In the data rows, the value 128 means zero.
Every row has a hidden score. In each pair, how much higher is the second row's than the first's? 10 means about the same, 20 much higher and 0 much lower. The score is a weighted sum of the row's numbers plus the product of two more (or one squared), each taken from its middle value.
[168 146 126 133 136 133 134 150 124 147 112 151 165 105 150 144 126 138 134  70 166]
[144 154 135  99 136 143 132 105 135 132 134 111 142 129 120  96 118 129 115 132 103] -> 10
[ 85 112 154 111 141 114 120 131 147 117 156 108  93 146 118 130 187 115 125 142 136]
[168 136  91 133 133  93 136 142 115 137 125 107 161 115 125 140 149 135 129 114 103] -> 10
[ 98 102 166  95 133 160  90 142 131 126 114 159  71 103  63  97 143  91 120 119 104]
[110 129 134 106 101 144 115 123 128 135  98 133 111 151 140 100 134 134 108 137 131] -> 7
[114 101 118 100 147 147 167 154 153 126 114 106 109 109  54 106 147 131  98 161 148]
[117 101 130 131 106 117 116 131 127 141  85 161  99 168 105 159 116 137 109 104 131] -> 13
[135 166 106 169 137 112 117  68 143 207 158 102 112 140 104 160 155 121 144 153  87]
[117 150  57 139 128 107 132  40 138  88 118 137 191  66 133 122 130 139 139 158  90] -> 6
[139 129 121 147 121 164 129 111 145 138 106 126 166 156 116 120 106 119 133 114 139]
[ 90 118 113  95  98 156 107 110 149 109 134 140 106 135 123  98 162  99  95 109 102] -> 9
[142 122 120 123 102  93 142 143 134 102 146 103 140 116 133 149 141 122 135 116 122]
[172 126 133  93 123 124 152 120 126 154 156 109 153 122 146 113 152 117 126 111  99] -> 11
[173 142 106 114 106 116 149 154 132 105 110 100 162 134 157 114 128 130 151 128 123]
[177 175 100 107 119 142 135  55 167 105 152 117 156  85 123 148 116 108 118 122 104] -> 8
[115 108 151 130 116 119 119 145 124 142 105 171 107 154 125 143  95 152 105  97 142]
[ 52 152 137  67  62 152  98 121 123 143 138 131  77 196 139 101 148 113 109 169 121] -> 11
[103  95 145  95 161 150 123 130 135 132 164  86 101 138 134 101 173 123 139 131 129]
[ 91  79 163 111 167 133 144 119 111 139 177  89 100 134 123 140 160 120 123 113 116] -> 8
[165 153 119 183 124 168 154 159 141 150  92 134 173  86 174 125 154 127 151  70 173]
[154  67 163 179 157 110 113 135 127 146 133 139 137 152 108 140  99 113 105 105 120] -> 15
[137 139 119 125 134 119 127 100 153 104 121 105 157 109 121 135 109 147 137 125 129]
[ 90 142 156 134 122 126 118 142 125 117 126 139 130 155 137 102 133 125 119 122 124] -> 11
[104  96 143 111 153 126 130 133 122 134 155 117  92 140 129 131 157 135 156 135 137]
[117  95  93  99  98 137 137 126 127 114 161 130 111 109 171 128 144 115 121 134  82] -> 10
[158 142 125 126 133 124 125 113 144 106 112 134 133 112 141 147  99 150 113 110 119]
[147 145  72 147  97 106 122 115 161 135 151 102 127 118 116 128 144 121 132 150 104] -> 13
[ 78 134 125 111 139 119  84 135 171 111 106 126  87 102  87 112 166 125 127 119 132]
[122 107 137 127 119 138 130 144 130 141 129 135 118 125 102 134 113 106 112 105 101] -> 13
[ 97 101 119 116  82 114 114 128 143 135 119 146 105 175 125 123 135 125 118 154 133]
[139  93 115 129 120 124 125 131 148 123 116 149  91 141 123 149 124 136  80  95 115] -> 10
[ 59 142 168 107 127 122  84 137 139 118 122 124 111  89  78 121 159 103 143 116 138]
[149 107 141 128 143 144  81 100 116 118 160  84 107  79 103  98 158 126 176 130 124] -> 12
[141 116 127 136 109  86 126 128 139 113 144 109 120 108 141 169 139 123 117 130 124]
[138 149  81 176 129 123 113 123 150 137 154 117 127 126 122 194 147 154 122 147 127] -> 9
[145 106 122 121  97 128 122 118 115 117  90 119 106 154 126 148 110 107  99 130 155]
[114 109 128 117  99 131 102 118 127 105 117 124 107 152 143 111 133 140 100 115 121] -> 2
[151 134 122 131 118 110 152 139 142 119 144 109 142 107 130 118 136 130 120 142 116]
[130 156 140 107 140 132 152 130 124 145 136 158 112 146 155 131  96 152 147 156 152] -> 12
[133  92 100 159 102 164 122 117 135 151 146 113 150 121 173 125 187 110 111  36 145]
[ 74  79 106 110 107 137  99 109 158  88 134 100 118 158 151 106 160 178 123 118 143] -> 6
[130 160 157 146 121 113 135 128 128 139  91 166 175 147 134 107  83 130 155 125 141]
[161 119 140 130 142 110 151 122 144 119 135 138 135 114 147 129  98 143 143 123 128] -> 12
[125 134 138 133  90  89 127 133  89 124 144 145 127  94 131 140 138 126 137 122 116]
[129 163  81 161 158  88 117 131 128 140 103 144 120 103 102 149 132 143 163 145 119] -> 9
[140 146 137 112 112 167 120 104 145 109 114 114 126 124 163  79 112 152 106 125 117]
[101 182 121 110 112 174 139  57 166 100  92 123 134 102 182 115 128 162 102 178 143] -> 9
[129 128 169 145 165 138 138 159 135 153 164 129  95 121 108 156 140 145 117 129 148]
[167 142  80  97 125 104 148 146 116  94 146  80 158 102 144 127 159 123 160 134  86] -> 9
[114 115 123 104 106 128 130 149 123 157 115 172 105 144 111 146 110 111 128 124 110]
[157 137 131 157 122 104 160 120 126 128 129 148 197 118 137 118  83  93 139 111 124] -> 10
[183 100 131 124 172 110 112 108 130 212 163 112 138 142 131 156 137  87  63  70 105]
[144 132 127 120 136  86 133 161 127 109 128  94 155 131 119 119 138 134 175 122 129] -> 2
[172 136  94 108 143 101 143 152 111 132 136  94 135 121 120 118 165 133 152 147  84]
[157 126 128 111 128 115 134 140 133 117 123 141 121 128 148 140 114 147 130 122 127] -> 8
[113 161 165 155 121 111 130 135 114 166 102 149 158 163 113 112  60 144 159 136 143]
[119  70 132 104 130 126 117 125 131 108 149 103 112 117 134 123 127 109  93  98  98] -> 11
[136 138 118 121 173 125 153 143 142 150 104 109 105 121  92 118 131 131 165 147 145]
[101 136 103 141  91 140 120 131 135  89 123 170 111 129  94 138 145 121  84 156 131] -> 11
[123 113 128 127 150 139 131 124 136 108 114 133 131 118  89 145 121  99 122 126 138]
[112  92 139 144 118 142 109 101 145 142 106 157 109 175 106 117 123 103  94 123 114] -> 13
[124 123 125 145 114 108 147 142 110 147 152  93 127 136 150 145 166 122 136 139 136]
[ 75 115 151  88 122 163 124 129 135 157  98 146  73 163 141  95 118 138 119 145 143] -> 10
[ 91 160 156 109 126 136 126 113 121 124 100 145 168 121  97  75 123  96 153 138 121]
[112 105 160 152 161 154 113 111 113 145 102 166 147 187 131 137 100 154 119 120 153] -> 11
[146 128 100 107 134  96 155 159 114 135 139  73 139 136 146  93 182 150 167 168 113]
[122 149 149  94  99  73 139  76  62 133 123 114 103  19 115 152 122 123 158 189 123] -> 10
[119 117 128 146 130 149 136 137 125 130  93 106 131 136  98 103 121 126  93 117 108]
[110  87 127 119 150 154 121  93 109 109 136 111 180 132 203 177 152 113  65  63 170] -> 10
[160 140 125 133 122 119 124 129 144 100 126 134 142 124 126 144 130 128 113 110 108]
[127 128 105 137 136 138 120 122 142 138 142  96 124 114 110 167 148 116 106 133  97] -> 8
[111 122 128 150 132  78 122 124 115 140 137 133 120 133 112 167 127 124 150 127 123]
[ 92 132 124 132 141 131  93 105 104 167  83 223 107 132 122 165  99 164 125  85 164] -> 10
[133 158 139 120 140 153 146 108 130 136 121 135 116 112 147 124  97 143 128 125 126]
[139 107 111 107  96 165 105 117 120 116 136 140 138 123 147 115 103 135 160 107 115] -> 13
[132 146 142 173 106 126 150  84 142 117 105 162 181 130 131 122  79  98 120 125 113]
[ 87 118 162 117 122 172 127 100 127 144 116 145 105 166 120 123 136 114 100 137 132] -> 8
[ 95 136 157 143 158 172 122 136 108 147 129 160 122 141 135 147 104 124 110 136 141]
[118  94 103 194 131 121 182 161 116 101 156 139 132 151 179 116 109 114 151 140 172] -> 12
[135 139 121 117 129  63 178 113  81 150 115  74 124  27  72 167 130 125 131 179 104]
[173  95 137 156 149 150 153 112 171 140 136 122 156 158 105 120 104 113 132 117 132] -> 13
[ 96 123 110  92 110 145 143 136 122 136 126 153 107 128 133 134 138 118 130 138  94]
[111 146 153 116 147 135 136 133 117 128 148 153 136 151 156 126 122 135 136 150 127] -> 11
[ 87 114 147  94 167 151 138 124 131 132 161  85  97 131 133  94 172 133 135 126 133]
[117 154 116 146  96 101 116 156 123 115 153 129 146 150 171 137 146 123 149 109 127] -> 8
[130 108 107 115 104 127 133 141 135 120 128 160 119 116 132 151 132 113 120 108 103]
[170 141 100 126 121 108 153 126 139 130 120 107 159 102  93 157 161 119 149 120 109] -> 12
[103 131 134 142 101 136 101 108 128 170 127 134 107 146  99 163 133 110 109 124 142]
[131 136 137 119 115 130 128 141 138 116  98 147 124 112 125 144 121 127 108 127 125] -> 8
[126 109 130 112 131 127 116 118 138 104 123 109 143 124 134 105 151 106 109 128 101]
[154 138 126 106 153 132 102 113 131 101 116 120 156 141 108 158 119  94  67 130 139] -> 11
[136 175  99 149 127 120 111 113 152 165 141 148 115 120 124 148 145 142 150 134 126]
[134 142 122 185 128 161 131 154 103 167  86 145 161 116 121 123 110 109 163 114 164] -> 11
[154 149 115  76 139 118 149 134 113 166 144  78 149 141 130 102 151 124 126 137  74]
[147 160 129 103 117 124 136 113 130 118 129 117 146 126 132 119 116 147 120 118 143] -> 9
[149 126 155 116 149 155 154  98 133 132 141 107 140 107 154 119 124 143 109 132 127]
[126  83 120 156 108 136 106 121 136 118 110 172  91 163  91 124 138 132  86 134 142] -> 16
[ 98 105 147  85 157 155 136 124 125 134 176  75  79 139 156  84 185 130 147 146 112]
[140 127 138 156 120  83 134 175 105 129 123 118 133 130 108 182 124 137 140 124 141] -> 9
[152 158 140 149 128 110 141 123 126 134 119 150 176 138 133 106  76 118 156 125 127]
[176 115 112 120 116  96 125 148 142 104 127 133 130 113 112 159 100 144 130 106 135] -> 9
[107 111 145 111  97 127 132 123 106 166 117 142  99  88 101 147 117 118 101 165 118]
[136 152 145 119 125 142 137 135 133 115 113 125 132 128 165 112 119 148 146 126 133] -> 5
[160 165 150 118 121 120 136 114 117 125 150 118 162 109 147 126  95 119 118 136 118]
[138 131 102 120 111 110 127 103 106 154 124 126 113  97  95 154 105 117 113 137  94] -> 11
[149  72 113 144 171 120 141 126 154 117 139  94  98 130  95 138 132 117 126 106 139]
[167 127 103 121 138 127 131 113 156 100 106 110 138 111 129 138  89 133 100 109 119] -> 7
[113  98 119 124 152 128 121 156 113 122 112 114 114 146 127 118 118 134 138 138 118]
[118 135 136 109 141 132 120 136 130 118 114 133 128 124 115 109 125 131 129 135 132] -> 9
[149 159  77 141 113 112 129 125 135 164 126 124 129 100  96 141 148 133 162 159  92]
[118 104 107 121  98 143 107 131 126 128 119 136  92 159 129 128 138 131  99 119 111] -> 11
[107 107 131 110 102 134 103 128 134 113 119 148 112 169 128 119 132 138  97 104 109]
[130  98 135 129 160 140 123 115 139 138 184 104  98 129 135 124 155 122 127 129 120] -> 15
[130 146 138 159 102  80 130 164 122 113 121 108 137 121 138 131 109  94 153 121  92]
[112 107 123 131 101 155  86 132 145 118 133 174 137 142 180 103 116 126 127 104 119] -> 14
[107  90 178 173 148 137 122 155 123 155 106 170 122 173 100 113 106 119 145 125 172]
[137  99 161 153 155 143 119 115 120 137 116 136 149 149 128 108 106 107 120 125 126] -> 9
[130 143 107 137 144 140 131 128 136 146 136 110 125 131 108 158 158 118 110 133 130]
[142  98 146 132 145 143 146 119 157 107  99 133 135 115 120 125 118  97  90 115 129] -> 11
[103 116 174 174 206 104 129 103  68 142 172 122 161 151 101 141 100 132 113 110  82]
[136 128 107 158 115  61 134 150 126 114 132 117 163  98 132 150 129  95 140 120 126] -> 11
[145 134 169 141 167 116 133 155 125 125 130 137 118 151 135 143 112 152 127 138 148]
[128 147 126  91 104 143 141 138 115 142 130 150 109 134 149  95 139 172 189 148 164] -> 11
[ 94 152 135 118  80 155 110 163 126 122  94 151  89 135 126 104 133 148  89 117 133]
[145 152 111  89 139 143 180 121 135  92 175 102 137 122 146 118 133 132 138 170 118] -> 15
[114 150  96 118  88 163 140 121 145 123 148 118 129 102 128 111 155 167 114 167 142]
[150 143 152  91 128 160 124  98 144 148 128 142 124 134 161 115 116 140 127 103 158] -> 13
[151 149 111 112 111 118 126 121 125 119 122 159 142 122 147 113 115 150 173 122 141]
[113 119 150 123 108 143 108 127 123 144 123 146 126 170 158 123 137 130 105  77 151] -> 9
[109 102 165 132 163 123 125 138 119 127 161 102 107 163 124 117 159 130 140 120 132]
[119 141 106  95 124 168 123  64 156 145 178  91 132 100 113 111 171 120 149 124 132] -> 14
[142 120 116 101 154 168 136 114 142 103 124 119 112 137 109  85 134 132  85 150 133]
[106 116 137  88 102 149 109 153 111 138 129 161 108 133 137 101 153 121 130 130 103] -> 10
[161 147 166 145 142 174  97 146  72 130  86 129 119 116 144 100 168 116 147 139 132]
[127 183 128  89 111 136 129 128 118  99 130 137 151 130 171 105 131 128 156 149 132] -> 8
[116 139 115 114 105 107 136 147 116 148 120 133 154 136 130 119 132 144 149 159 143]
[148 109 117 129 157 173 127 109 140  97 118 113 139 117 143 142 113 164  69 128 150] -> 8
[121 158  76 158 135 149  91 145  97 128  95 121 137 154 163 112 160 154 131 141 120]
[ 97 116 190 109 148 167 172 116 142 147 154  94 127 120 113 126 166 118 135 126 160] -> 12
[103 106 142 116 100 145 106 141 131 126  90 172  98 159 145 108 123 148  94 104 139]
[133 159 125 108 108 114 149 159 112 119 121  94 160 147 165 105 123 116 170 112 109] -> 11
[ 92  85 150 128 182 113 121 139 119 140 148 103  80 145 112 133 163 132 136 140 152]
[121 104 126  90  96 137 115 120 138 135 129 132  96 136 144 122 155 134  90 119 105] -> 8
[112 104 130 121 109 138 115 129 133 140 108 156  92 168 133 114 120 146  92 115 128]
[102  91 129  88 186 158 150 115 114 114 196  69  74 124 156 102 167 122 127 141 137] -> 14
[118 124 120 160 132 135 120 126 147 140 132 113 121  98  95 168 133 112  92 115 112]
[116 121  82 124 110 125 132 108 135 133 106 165 119 121 112 144 103 139 142 135 116] -> 12
[122 124 158 114 150 108 145 140 118 170 166 103 103 127 110 129 168 136 134 144 137]
[ 95  96 133 149 127 178 112 106 145 135 119 138 113 155 143 127 131 169  90 139 142] -> 7
[146 122  81 120  93 148 103  98 115  87 166 102 138 113 180  78 151 117 157 148  94]
[135 164 157 125 127 128 129 124 113 122 119 156 130 138 154 120 117 145 160 144 137] -> 9
[177 145 119 138 120  84 129 122 143 124 121 145 145 136 124 150 104 136 143 113 133]
[170 143 104 124 105 101 131 119 141  89 141 142 142 111 146 113 106 137 128 115 116] -> 8
[126 110 134 105 165 159  91 103 127  96 111 143 118 137 119 110 126 138  75  94 149]
[105 128 166 154 140 143 125 118 111 159 122 162 151 162 120 105  96 145 151 113 148] -> 12
[111 114 129 125 107 131 141 134 136 131 126 154  99 137 118 119  98 118 121 138 119]
[144 159  94 203 122 100 115 121 149 114  92 113 126 141 185 154 135 156 167 126 195] -> 11
[144 146 147 133 112 122 116 117 123 125 128 139 183 149 145 101  86 117 148 120 108]
[142 144 128 107 119 132 156 130 123 120 111 155 149 133 157 136  95 144 153 140 133] -> 11
[140  94 128 134 157 136 155 138 128 138 128 121 124 142 112 133 128 128 112 124 149]
[100 144 154 127 127 174 133 140 141 164 169  97 134  99 118 125 173 120 139  80 167] -> 15
[180 139  98 130 118 123 127 121 150 107 114 135 145  92 114 141  92 145 162 144 165]
[158 127  76 117 158  90 158 136 113 104 146  90 177  95 129 157 147 164 145 134  96] -> 6
[118 144 124 136 163 136 129 127 116 160 104 137 119 114  85 169 134 146 122 131 145]
[ 90 158 135 159 139 102 136 115 115 157  79 181 155 134  83 131  88 114 160 136 164] -> 12
[119 127 105 121 119 132 111 115 125 136 133 112 118 105 120 165 156 122  95 123 106]
[170 147 107 154 111 118 144 163 121 111 115 105 126 114 101 127 135 122  53 115  96] -> 18
[118 114 154 146 142 152 118 140 115 131 137 126 138 163 123  87 123 111 125 115 119]
[143 164 109  89 130 179 115  51 163 136 128 125 127  89 180 118 109 130 108 114 127] -> 13
[143 134  95 120 130 104 141 134 135 111 109 148 146 122 138 113 127 117 140 108 102]
[137 126  94 159 162 123 160 142 138  86 151 112 115 129  97 161 108  99  93 149 142] -> 14
[143 108 125 137 140 159 143 128 156 117 169  80 129 110 164 107 185 110 141  91 133]
[104 113 110 107  91 141 121 139 139 135 133 135 123 142 124 102 135 118 119 139 100] -> 11
[158 143 120  92 119 119 145 141 125 110 151 125 136 125 156 113 134 133 139 121 100]
[135 116  97  99  71 146 109 122 145 120 148 137  96 105 159 114 107 120 168 134  97] -> 14
[137 138 140 129  99 106 134 141 143 123 115 121 129 118 139 116 107 133 163 142 146]
[ 90 128 164 131 132 167 129 143 132 120  80 129 124 150  87  71 115 111 105 131 136] -> 8
[103 150 133 108 115 176 121 139 136 103  79 143 138 146 121  80  97 121 138 140 127]
[146 110 132 182 146 143 123 139 147 152 123 149 128 175 116 118  94 124 134 119 169] -> 15
[139 128 137 135 113 101 140 139 137 112 136 128 164 135 118 139 123  99 134 130 109]
[ 87 112 134  98 123 147 105 118 114 125 115 179 101 128 108 142 107 138 108 110 138] -> 10
[118 112 143 160 176 146 127 130  96 127 168 128 138 138 107 144 115 133 147 130 142]
[114 145 138  93 132 142 139 137 143 124 125 135 132 121 144 101 150 142 140 127 112] -> 5
[165 145  96 167 114 121 130 187 116  69  81  81 216 154 141 147 115 111 161  77  79]
[116 135 121 111  92 142 112  91 187  68  81 168 124 116 137 149 143 104  79  94 139] -> 5
[102 132 148 123 145 130 127 114 116 141 149 122 106 149 128 115 156 151 132 148 148]
[111 110 139 145 160 128 101 147 115 133 114 120 108 166 107 121 122 142 117 142 151] -> 10
[114 148 128  69 157 177 134  85 131 199 105  97  92 116 190  90 158 141 136 135 161]
[103 119 130 153  98 124  95 128 145  98 133 123 134 162 177 121 151 132 113  99 132] -> 2
[148  90 140 148 173 172 133  67 128  94 122 140 141 165 127 127  95 121  90  93 147]
[137 173 113 135  95 136 128 124 106 134  90 132 170 114 111 108 108 110 144 143 113] -> 5
[116  91 181 126 191 111 134 162 118 152 160 134 104 152 108 115 151 134 145 116 167]
[153 104 130 107 153 163 109 113 115 122 111 113 110 139 131 103 119 136  89 148 106] -> 7
[137 154 102 134 119 152 125  94 152 110 128 133 135 113 142 135 106 144 105 153 109]
[107  99 157 120 165 148 131 150 128 127 166 111 113 120 119 104 152 124 128 153 130] -> 17
[115 122 119 148 150  61 141 160 103 144 113 128 147 135  97 150 119 102 141 108 134]
[154 131  85 100  93 134 141 140 106  95 120 123 135  76 131 103 132 125 112 129  69] -> 9
[139 132 125 119 126 103 138 147 141 104 127 126 137 142 141 127 103 136 143 121 131]
[134 152 143  89 117 142 148 145 126 121 131 142 124 142 154  92 119 144 157 132 139] -> 10
[144 131 125 140 157 112 103 128 137  97 105 140 159 159  81 181  87 108  85 128 187]
[109 149 149 162 104 116 141 182 102 142 103 111 121 121 100 121 131 130 115 139 116] -> 8
[144 126 145 103 141 138 144 113 142 103 107 122 124 110 145 137  99 150 108 128 124]
[134 109 106 143 124 137 103  96 153 148 130 126 105 116 126 153 148 127  84 116 104] -> 11
[121 108 115 148 170 111 110  81 128 144 114 136 111 107 112 138 121 164 118 123 143]
[ 92 139 130 140 102 132 122 112 104 115 135 108 134 128 171 130 160 117 142 132 111] -> 9
[123 111 138 139 136 109 118 152 129 123 109 136 119 143 134 144  97 180 127 126 162]
[144 149 127 112 103 119 134 118 132 103 139 125 147 135 165 103 118 143 139 127 117] -> 12
[150 128 102 103  82 152 110 108 143 112 141 139 146 104 134 173 131  99 118 112  99]
[143 132 136  97 104 121 134 144 131 125 141 141 123 116 146 121 133 152 139 120 133] -> 9
[140  97 166 148 134 133 122 137 124 159 120 149 144 155 110 107 102 110 132 123 113]
[152 119 109 120 148 145 152 109 157  90 141 113 126 122 157 117  91 132 115 141 123] -> 9
[194 161  88 120 128 126 135  66 147 160 152 126 139 114 102 151 131 107  96 112  96]
[107 101 112 130 140 136 118 135 122 140 136 126 123 136 120 127 153 123 127 132 117] -> 7
[142  94 133 156 115 126 131 116 140 123 128 129 146 153 120 102 105  99 122 107  97]
[ 88 148 105 136 110 100 116 123 101 136 105 137 139 134 129 142 120 129 151 154 162] -> 7
[108  79 157  84 134 117 146 145 113 158 147  98 129 102 119 154 174 148 127  93 170]
[160 154 101 127 116 105 137 110 150 121 127 123 142 124 135 143 119 140 146 130 137] -> 8
[144  96 128 114  88 134 119  98 166  92 111 127 111 131 135 130 135 120  73 104 113]
[115 124 126 108 105 142 124 149 137 127 136 165 116 132 139 110 125 121 128 126 115] -> 8
[134  82 146 132 178 103 130 143 125 142 155  94 109 144  90 130 159 111 119 102 108]
[ 71 101 143 101 148 150 130 135 108 155 136 125  97 163 139 120 144 115 154 181 115] -> 13
[134 164 125  75  90 140 143 119 132 116 139 111 134 105 153  82 125 126 152 155 101]
[141 146 153 124 137 113 134 160 128 140 104 145 124 129 128 126  96 152 144 123 158] -> 9
[169 137 102 111 164 134 177 145 128  70 162 121 146 146 157 139  85 134 125 146 143]
[112  92 130 143 112 137 103 116 134 126 102 160  86 165 122 126  98 137  88  95 144] -> 8
[117  96 131 125 117 138 139 134 131 145 132  99 120 114 135 121 111 137 129 186 121]
[161  74  98 158 156 108 145 139 143 104 164 116 141 136 127 153 132 118 116 108 125] -> 8
[187 112  98 141 159 163 127 129 134  75 134 110 156 114 162 117 141 144  95  94 125]
[137 146 151 154  99 122 131 109 143 119  88 169 170 118 125 131  89 102 129 140 125] -> 11
[149 126 138 100 169 171 118 117 108 129 108 113 133 156 126  98 117 154  86 131 120]
[125 131 143 122 107 149 110  87 165 159 119 146 111 112 106 168 128 123 128 101 163] -> 12
[105 110 113 120 118 113  84  93 130 105 107 146 114 136 145 124 137 114  74  90  97]
[143 173 152 157 118 122 134 127 120 133  92 155 202 153 142  91  80 128 159 130 143] -> 10
[126 142 104 110 135 116 139 160 133  93 145 114 178 125 150 156 151  88 133 144 122]
[107 117 130 122 105 163 119 111 119 149 146 124 126 149 156  56 124 130 152 148 128] -> 15
[118 141 165 165 176 143 131  98 112 159 163 178 135 111 102 198 115 137 125 109 159]
[123 156  73 124 127 153 106  93 150 142 178  94 111  96 104 126 174 122 136 157  99] -> 8
[160 120 118 128 114 112 128 135 147 101 136 128 144 145 161 120 122 146 124 116 127]
[149 118  99 174 134 138 120 124 142 138 143 125 115 107 115 174 161 123 100  95 109] -> 9
[138 156 155 106 171 148 163 160 105 140 124 147 111 151 136 101 104 169 154 149 169]
[149 128 114 109  92  88 134 136 111 124 125 142 132 117 128 136 105 123 124 137 112] -> 11
[121 134 137 146 183 127 142 146 118 140 159  92 138 138 118 121 164 141 150 147  88]
[124  98 127 132 169 110  95 153 108 109  94 131 136 151 122 122 133 118 132 121 112] -> 11
[117 139 135 173 153 112 102 124 126 177 134 137 136 126 133 167 166 134 137 117 153]
[110  92 144 165 137 125 113 139 129 111 105 141 156 136  92 115 116 113 107  97 113] -> 7
[ 87 152 145 103 119 121 149 146 104 140 141 110 114 115 126 141 130 103 145 160 142]
[ 88  72 140 176 198 120 115 130  80 117 203  76 154 146  88 116 133 103 145  89  69] -> 9
[134 139 125 113 132 128 155 158 108 126 133 119 162 124 155 139 109 106 157 144 132]
[165 116 138 166 115  74 127 163 115 126 161 108 159 125 115 156 124 101 145 113 119] -> 10
[146 124 127 166 129  80 122 158 125 130 132 111 148 128 117 168 102 116 146 117 132]
[105 109 114 103  91 159 106 111 139 119 142 149 107 143 167 128 137 130  95 101 101] -> 10
[152 129 144  79 159 182 124 106 122 111 135 116 148 152 152  75 145 141  82 141 103]
[ 97 147 115 134 161  99  81  77 138 142 130 160 119 102  91 164 156 150 152 120 122] -> 9
[139 187 151 110 127 138 125 158 117 137  71 141 149 163 157  96  90 153 175 120 152]
[124 161  80 158 164  85 120  85 133 125  83 170 176  88  96 143  88 142 138 157 145] -> 12
[128 124 151 161 121 106 124 172 108 147 136 142 132 132 122 147 141 124 158 138 152]
[121 118 115 156 169 158 134 108 115 115 155 110 167 148 137 121 147  92 104 108 121] -> 9
[152 138 117 103 144 136 141  93 141  96 111 120 126 125 146 106 112 142 106 116 124]
[106 153 105 106 157 117 112 130 113  93  83 146 146 106 112  82 125 137 130 158 139] -> 6
[135  97 143 124 172 134 107 162 120 105 108 104 165 175 132 109 129 121 168  95 129]
[139 118 139 125 105 105 144 148 112 110 149 111 140 119 140 133 133 119 137 126 119] -> 13
[115 118 128 122 148 138 122 146 122 145 158 136 117 148 140 129 129 122 126 145 119]
[ 95 115 148  89 110 130  94 133 139 133 106  90 138 202 111 101 142 126 129 127 130] -> 4
[124  93 135 113 159 115 134 136 130 131 179 105 104 136 125 119 176 133 131 136 117]
[116 107 144 107 171 134 123 126 124 127 163  85 113 123 138 100 169 130 132 127  98] -> 8
